array([18, 47, 77, 33, 26, 12, 37]): 33, 77

array([4165, 2261, 5402, 3021, 3456, 7784, 3687]): 3021, 7784

array([[  81,    4, -532,  701,  420,  255,   -6],
       [ 316, -233, -286,   61,   29,  470, -126],
       [-163,  -69,  -59, -112,   99,  342,  953]]): 61, 953

array([802, 860, 472, 318, 214]): 472, 860

array([[-16, -12, -18,  -7, -33, -16, -21],
       [-19,   6, -19,  29,  -4, -19, -35],
       [-11,  -1, -10,  13, -28, -11, -37]]): 29, 29

array([1404, 5388, 3196, 8604, 5925, 4592, 1311]): 8604, 8604

array([7512, 5259, 2847, 8292, 7753]): 2847, 8292

array([47, 81, 70,  2, 48, 62,  4]): 2, 81

array([162, 121,  29,  98,  44, 150, 252]): 98, 252

array([ 59, 168, 173, 245, 165, 202,  93]): 245, 245
---
{"in": [8.29, -90.98, -108.21, 104.98, 30.35, -8.84], "out": 8.29}
{"in": [-1.879, 0.018, -1.934, 1.832, 1.212, 1.251], "out": -1.879}
{"in": [3.98, 10.69, 12.95, -7.94, -5.87, -10.52, -7.21], "out": 3.98}
{"in": [49.7, 88.3, 120.5, 148.7, -121.3], "out": 49.7}
{"in": [0.18, -0.11, 0.17, 0.14, -0.05], "out": 0.18}
{"in": [-34.8, -12.7, 139.4, -150.8, 3.6, 49.3, 86.9], "out": -34.8}
---
[[-34 -56  39 -32 -48  46 -22]
 [ 83  19 -13  29  32 -76 -36]] value 83, 46

[[-74  66 -58  72 -64  71  60]
 [ 62 -65  75  67  78 -70 -68]] value 78, 75

[[-84  86 -26  77 -87]
 [  4 -88 -35  60 -27]] value 86, 77

[75 32 -1  9] value 75, 32

[ 88  -5   7  31  -3  28 -16] value 88, 31

[[-10  13 -10  19 -13]
 [-30  77 -29 -39  45]] value 77, 45

[ 12 -13  34  74  12  32] value 74, 34

[ 21 -60  26 -26  79 -33   2] value 79, 26

[-37  21 -29  69  45 -54 -29] value 69, 45
---
[[  0  11 -33 -23  26  32 -11]
 [-76 -46  16   5  22  17  11]
 [ 19   0  42  27  50 -11 -41]] ⇒ 0

[[ 70  22 -31   3 -35]
 [ 29 -39 -19  25 -46]] ⇒ 70

[[-28  35 -76  59 -34 -22  69]
 [  6  27  97  86  70   8   7]] ⇒ -28

[ 97  33  89 -26 -54  78  24] ⇒ 97

[ 71 -44   6 -25] ⇒ 71

[[ 46  -1  18  13  19  -8]
 [-43 -89  14 -67 -50  23]
 [-49 -27 -23 -38 -16  15]] ⇒ 46

[[ 27 -70  -4  10]
 [ 48 -51 -90 -73]] ⇒ 27
---
[[-11  15 -52   7  48 -66]
 [-45  19 -19 -18  32  85]
 [-26  21  48 -62 -22  -3]] --> -22

[[ 69 -21  26 -21 -13  29 -40]
 [ 44 -10  28 -21  -7  21 -21]
 [-18  53   5  67  58  19  64]] --> 19

[[  5  45  32  27]
 [  5  28  31  14]
 [ 72  22 -21  43]] --> -21

[[34 44 50 83 44 48]
 [35 43 52 48 60 57]
 [55 52 53 46 44 48]] --> 44

[[-45   4  36 -15 -82]
 [ 61  34  -4  71 -19]
 [ 53 -39  -4 -36  68]] --> -36

[[ 18  -5  42  57  13  11]
 [ -5  -4  -3  70  -3 -12]
 [-14  -3  12 -42 -20  -7]] --> -20

[[ 78 -50 -81  35  89]
 [-53  35  79 -29   7]
 [  2  14 -31 -69  68]] --> -69
---
[-77 -40   1  -2  74 -53  25] → 25
[-80 -22  -3   7  45  95  16] → 16
[ 73  25 -74  95] → 95
[-63 -17 -78 -61] → -61
[  5 -39 -70  41  34  18 -18] → -18
[-12 -24 -70 -80   3  -6 -41] → -41
---
[165, 352, 779, 103, 17] ==> 779, 352
[3920, 9297, 3242, 3173, 8640, 8104, 7191] ==> 9297, 8640
[36, 81, 146, 60, 66, 53, 216] ==> 216, 146
[[26, 57, 4, 45, 73, 76], [35, 39, 75, 48, 58, 68]] ==> 76, 75
[233, 130, 184, 20, 99, 217] ==> 233, 217
[[29, 32, 77, 84], [18, 57, 33, 58]] ==> 84, 77
[0, 7, 4, 9, 5] ==> 9, 7
[-25, -12, 48, 12] ==> 48, 12
[95, 11, 47, 3] ==> 95, 47
[31, 8, 49, 30, -37] ==> 49, 31
---
[[-61  50   3 -46]
 [  7  28  69  19]] → 28

[[  3  12  15  49   5]
 [-31  16 -39 -39 -18]
 [-91  45  83 -29 -79]] → 16

[[-60  20 -80  24 -33]
 [-74  36 -92  26 -53]
 [-14  26  65  -1  -2]] → 36

[[-50  69  23  -3 -64  11]
 [-48   6  45  24 -35  19]] → 6

[[-9 63 67  2 59]
 [65  6 70  0 65]] → 6

[[-40  -4 -10 -26  32]
 [-80  -9 -12 -10  27]] → -9

[[-36 -14  42 -36  42]
 [  2  58 -52  37 -79]] → 58

[[11 10 22 16 20]
 [ 8 19  6 18 19]
 [69 11 60 13 14]] → 19
---
[[ 10 -34   7 -25  -1   9]
 [ 10  18   2   9  41  11]
 [ 41  23  -9   7  12 -20]
 [-41   0  18  25 -69 -12]
 [  1   4   4   0  14  20]
 [ 92  34 -37   5  27 -40]
 [  1  -7   2  19 -55  -6]
 [ -9 -25  -3 -54   9  -1]
 [-12  16 -10   9 -48 -14]
 [ -5   8 -25 -30  16  20]
 [  0  23 -13   7 -58 -13]
 [ -9   4   8  20  29  35]] 20

[[  3 -26  19 -12  23   0  21  58  -8   8   3   6 -32 -21   7]
 [ 13   1  14  18 -27   4  16  -2  -8   2  10 -17  22 -17 -59]
 [  9  16 -10   4  21  -6  -7 -19 -17   2  17  33  19 -16  22]
 [-29  20   0 -39   7 -16  85 -15 -16  46  13  19   5 -14 -30]
 [ -9 -19  33  12  -2  13 -25 -36  17  -9   0  16  32  -5 -11]
 [  3 -16 -55  44  64  30  43  54 -29 -16  -8  -8  69  29 -84]
 [-16  17 -50  31  74  -1  52  30 -14  -6 -15   3  22  15 -38]] -11

[[  5  11   2  27   0  -9   9 -17  18  12  73]
 [-24  12 -41 -37   7   0 -32 -12 -13 -64  14]
 [  6  43   1  54  -8 -60   5 -33  40 -41  56]
 [ -1  -1  10   8  -4 -27 -27 -26  22   1  64]
 [  7  11  -1 -26   2  -5 -13  -2 -33 -28 -44]] 56

[[  8 -21 -11   8 -11   6 -26 -23 -24  25   0 -30  -1]
 [-46  45 -17 -30  15 -14  18  22 -28  -2 -37  36  13]
 [-10  43  -4 -20  23 -21   9  25  36 -21 -12  37  -1]
 [-50  50 -24 -27  24 -45  14  19  -7  -2 -43  41  18]
 [ 49 -80  14  16 -26  31 -47 -18   7   7  40 -39  -1]
 [-47 -11 -25  -5 -13  -6  18  -9 -53   8 -16  10   7]
 [ 51 -12  14  15 -15   8 -28 -10  31  -6  33 -25 -15]] -1

[[ 11  18  57  10   4 -37 -38  23]
 [ -3 -11 -81 -16  -4   6   9 -18]
 [ 52 -11  32  46 -26  19 -10  10]
 [-30  -8 -61  21 -33  13 -24 -17]
 [ -6   1 -76 -30  14 -12  11 -12]
 [ 22 -56  -3 -45 -34 -14 -17  -7]
 [-49  20 -13  -8  -1 -40 -49   2]
 [ 78 -14  12   9   3  13  23   9]
 [ 10 -54   8 -27 -47 -11 -33  -6]
 [  3  11  50 -15   8 -49 -39  21]
 [ -7 -31  26 -37 -26 -39 -44   4]
 [ 75  -3  17  -6  21  -4  24  14]] 21

[[ -4 -59 -76 -33 -58 -20  28  15 -12  23  55  18]
 [-35 -12  32  25 -17   1 -40 -14 -61   8  -1 -50]
 [ 10  20 -39  -9 -20  32   6  -3 -78 -32 -33 -50]
 [ 28   9  41 -22  11  -3 -16   8  46 -29  -2   0]
 [ -9   9 -42  55  50  41  -6  -3  35  71 -17 -10]
 [ -2  34 -29  12   1  30 -47 -20 -21  49   7 -41]] 0

[[-63 -57 -34  14   3 -86 -54]
 [ -3   8 -31 -72  12  71  -7]
 [-31  14 -72  -8   5 -49 -37]
 [ 48  15 -16  13  -7 -41  -5]
 [-41 -32   6 -19  18 -33 -58]] -37

[[-15  -3  11 -64  -6  -4 -55  34  34]
 [ -3  29  -4 -56 -39 -72  13  34   0]
 [ -7  29  -9 -57  11 -26 -13  34  -3]
 [ -7  29  -9 -56  11 -27 -13  34  -3]
 [ -7  29  54 -56  -2  -8 -13  34   0]
 [ -7  29  54 -56  -2  -8 -13  34   1]
 [ -8  -8  -4 -56  11  37 -19  34  37]
 [ -2  29 -30  12  75  36  19   2 -17]
 [ -4  29  -4 -61  23  24   6  56  11]
 [-10  25 -64 -56  50  -8 -32  11  -3]] -17
